In the rows, 128 means zero.
Families of rows that turns and mirrors carry onto each other, the same ones carrying the whole set onto itself: the rest of each named row's family, in list order:
3 families of 5 rows:
Z: [107 153  80 102 126 116 136 122 134 115 137]
R: [113 160 128 115 127 124 134 138 149 143 148]
X: [114 156 121 107 135 121 135 147 158 137 144]
Q: [ 99 158 112 131 162 117 137 129 101 156 107]
N: [117 142 115 136 156 120 143 122 152 154 108]
C: [ 82 158  76 117 129 113 139 143 110 148 108]
H: [110 156 126 115 129 118 125 133 155 144 146]
J: [107 156  85  98 121 113 127 126 131 114 133]
K: [104 145 116 124 157 113 142 126  94 149 111]
U: [102 149 114 128 156 113 154 127  97 149 108]
T: [104 152  80 103 126 108 137 140 131 118 142]
G: [124 143 114 133 152 126 139 127 151 152 100]
M: [ 76 154  86 106 122 121 142 140 115 151 106]
B: [ 84 159  87 105 120 119 145 143 111 143 101]
Y: [123 152 119 126 165 126 134 128 150 147 107]

Which other rows belong to the same family as M? Z, R, K, G
Which other rows belong to the same family as C? X, Q, T, Y

